Each path is a new rotation, seen through one point. The rows after it are directions, each followed by how far the rotation turns it, in degrees per step (0 if it stays put).
Each turn is a multiple of 5 degrees from 10 to 175, or 0.
Each row of a path follows its step; steps can be skipped.
Path 1:
step 9: [  3   0 -10 -12  -2 -22  -5  -3  10  13  26 -15 -12  -2   5   8  -3  20
  -9 -18   8  17  -6  -1 -23   6 -14 -23   1  11 -11 -16 -22 -10  -1   0
 -20 -20  -9 -15 -21  -2  27  21 -14  -5  -8 -33  -2 -15  -3  16]
step 11: [-10 -27   2 -10 -17 -10  -1 -25 -20  -6   1   5  -4  13  28 -15   7  11
 -12  -3 -10  14  -1  30   0   6  12  -6 -11  18 -15  -9 -15  -6 -16  -1
  24  -8   2  24   5  26  -9  12  29   9  -6  -9  -5  -2   5  15]
step 12: [  8 -14  -8  -8  -8 -21   0   2  19   2  14  -9 -10  10 -25 -13 -17  45
 -10  11  -5   8   8  -9 -11   1 -12   5  22  15  -6 -14 -15   3 -20  22
   2 -22  -7   2 -13   7  12   0  13  25   3  -1 -23  -7  20  -2]
step 17: [-25 -25  16   4   9  -6   5  -7  17  27  -8  -1  10   2  -1   0   6  -6
 -28   5 -11 -14   1  21  10 -32   3   8 -18  28  12   9 -43  -1   5   6
  -2   1 -18   0 -15   7  13  -1   3  10   4  -9  21   1   0  -6]
step 20: [-19  -5  -5  11  11 -10  -9  -9   7  -2  21  -6  10   7 -23 -13 -13  -8
  -5   0 -20  24   1  16   4   9 -21  -9 -17  -9  12   9 -45 -17  20  19
  -4  10  -5  21   0  -4  16  -9   3 -12  13   6  23 -12   3 -18]
step 23: [-20  -6   8   0  15  -4   4  -8 -34  31  10   0  -2   5 -18   9 -38  13
   4  -4   6  22  20 -15 -13 -30 -17  -4 -14  -3   6   8  -7 -16   6  13
 -15  -4 -15  21   1   3   7 -10  11  -3 -13  10   7 -12 -13  -9]
step 26: [ -4   9   8 -11  -5 -28  14  11   0  23  22  -8 -16 -12   0   2 -32  11
   7 -11   8  29  -1  11  16  -7  14  24 -24   7  11   9   3 -32   4  -1
  -4  -7   1  26  18   4   5  14   0 -11  -3   8 -12   2  21   2]
step 27: [-13  14  12  -7  -3  -2  27  -4  -8  23  12  -8  22   7  -6 -16  -8 -12
  16  -2 -21   3   1   0 -16   7  11  -6 -22  32   5 -27 -22   0 -17  -7
  -2   3  -3  30   3   0   4   5  12  31  -8   9  10 -18   0 -22]
Speeds:
[-7 -1  0 -4  1  0  0 -4 -4 -5 -7 -6 -4  3 -1  5  4 -3  5 -2  0 -5 -6  5
  4  7  0  5  6  5  2  3  1 -2  3  5  0 -5 -6 -1 -3 -2 -4  1  0  0 -4  3
  3  8 -1  4]
100
[  1  -2  -1   2   4   1  -7 -11  -1   3  -1   0  -1   1   8   0  -3   2
   5  -1   0   6  -6   0  -1   0  11   0   0   5  -3   3   8  -4  -5  -8
   1   1   1   1   1  -2   2  -3  -1  -4   3  -1  -2   6  -1  -4]
140
[  4   3   2   0  -3   0   1   4   7   0   3  -3   0 -10  -5  -4  -2  -2
  11   3  -3   4  -5   5   6   5  -6   0   3   3   2  -6   4  -1   0   1
   2   3  -1   6   2  -1  -2  -3   3  -2   6  -4   3   0   1  -3]
55
[ 6  1  4 -5 -3  1 -2 -1  7 -3  0 -2 -2 -2  3 -2  3  3  6  1  5  2  5 -9
 -5 -2  4  0  6 -2 -5  3  1  0  3  7 -7 -7 -1  1 -4  0  0  7  1 -5  2 -1
  3  1  7  0]
110
[-2  1  1  4  4 -6 -3  2  5 -1  4  5 -2 -1  2  6  5 -3  1  5 -3 -1 -8  1
 -4 -2  4  0  3 -6  4  5 -3  6  4  0 -2  2 -6  0 -2  8 -4  2  1  2  2  0
 -2  1 -5 -9]
25
Path 2:
step 0: [  9  16  18 -13 -29  14   1 -19  14   7  -4   1 -12  11  18 -19  10   0
  -3   3 -17   5 -33 -25  17   6  10   9 -14   3  12 -11  -6   8   8 -12
 -21   5   9 -20 -28  -2 -13   5 -23 -11  -8  15 -13   2  -1 -21]
step 5: [-11  -5   1   7  -4  26 -31 -13  29  15  -7  15  23  -9   2  18 -16 -21
 -19   4  11  -8  -3   2 -14   0 -25   0   0   5   3   0 -20   0  19  -4
  10   9 -10 -12  -2   9  -6 -10  -6   2   6  11  -4 -30 -15  33]
step 14: [  7  16   9  23  16  19 -20 -13  14  14  11  -2  -6  11  23   3 -32 -23
 -22  36   9  -7   5  -8  -1   4 -12   1 -11  13   2 -19 -17   0 -10 -16
   8   1  20  -9 -10 -11 -17  -4   4  -9   2  -4  -8 -22 -17  -7]
step 18: [ -7  -2  14   8  -5   4   5 -21   7  10  -7   7  23 -26   7   6  -3 -27
   4  16  12   7  -4  -1  24 -17 -11 -32  12  11  31   2 -10  -3   5   2
   5 -24  18 -22 -16  -8  -9 -18 -16 -16   0  20  -1  12  -5  14]
step 21: [-24  16 -12  12 -18  -1 -16   9  10   7   6  -2  -4  10   1  21  10  -4
   9   1 -33  22  -6 -20 -27   3 -14  -9  13 -25   1  15 -26  -3  20  -2
  -3 -14   1 -15   7  18 -16 -22  -6 -19 -13   6 -14   2   3   9]
step 22: [ 13  14  18  14 -17   2 -27 -14   5  30 -21  -8  14  -6  17  -3  -4  12
   0  -8   1   1 -21   7   3  -7  -7  15 -20   3  14  10 -22  -2  18   4
  15 -29 -20   7 -12  -1 -35  -8 -19   4   0 -10  -3 -10   1   7]
step 26: [ 15   2   9  -5  18   4 -15   4  16  21  14  19   5  10 -10   8  17   5
 -10  -2  17  25 -31 -25  21 -12 -17  -4 -28   8  27 -15   4  11  -3   0
  -5 -11  -9  -2   3 -12   5  -5 -24  22  -6   4 -12  -4  20   2]
step 30: [-12   1  -7   7 -12  19 -12 -19  24  17  22   0  -8   5 -21   7 -13  11
  -9 -11 -23  11 -11 -11 -10  15 -15  -2  -5   3  14   4 -23  -3 -25  -1
 -16  -7  -6 -20   3  -4 -19  -5  -7 -22 -20   9 -25 -24  16 -13]
Speeds:
[-1 -2  2  1  1  4  3  0  1  2 -5  5  1 -3 -1 -5 -5 -1 -2 -4 -6 -2 -3  1
  5 -2 -7  2 -4  3  6  7 -4  7 -1  4 -3 -3 -3  5 11  0  3  5 -3  1  6  4
  0 -3 -1 -6]
100
[-1  1 -3  2  3 -5  3  0 -1  1  1  0 -5 -2  4  0 -3  3  3  5  3  7 -5 -8
  2 -1 -1  7 -9  6 -6 -4  2 -2 -6 -4 -5  1 -1  0  2 -7  1 -3  5  2  0  6
  2 -3 -2 -5]
25
[ 7  7 -2 -5 -3 -4  0  1 -2 -7 -4  2 -5  2  5  0  0 -5  1  1 -3  5  1  1
 -2  4  2 -4 -4  1 -1  4  2  9  3 -1  8  2  7  5  0  0 -1  3 -2 -6 -8  5
  2  1 -5 -3]
175
[ -2  -7   5  -1  -5  -1  -5   2  -7   1   1   2  -1   2  -2  -6   3  -2
   0  -4  -1   3  -4  -9 -11   6   2   3   5  -6  -1  -3   3  -2   1   0
  -2   1   0   0   5   0   2   3  -2  -3   3   3   8   5  -2  -5]
85
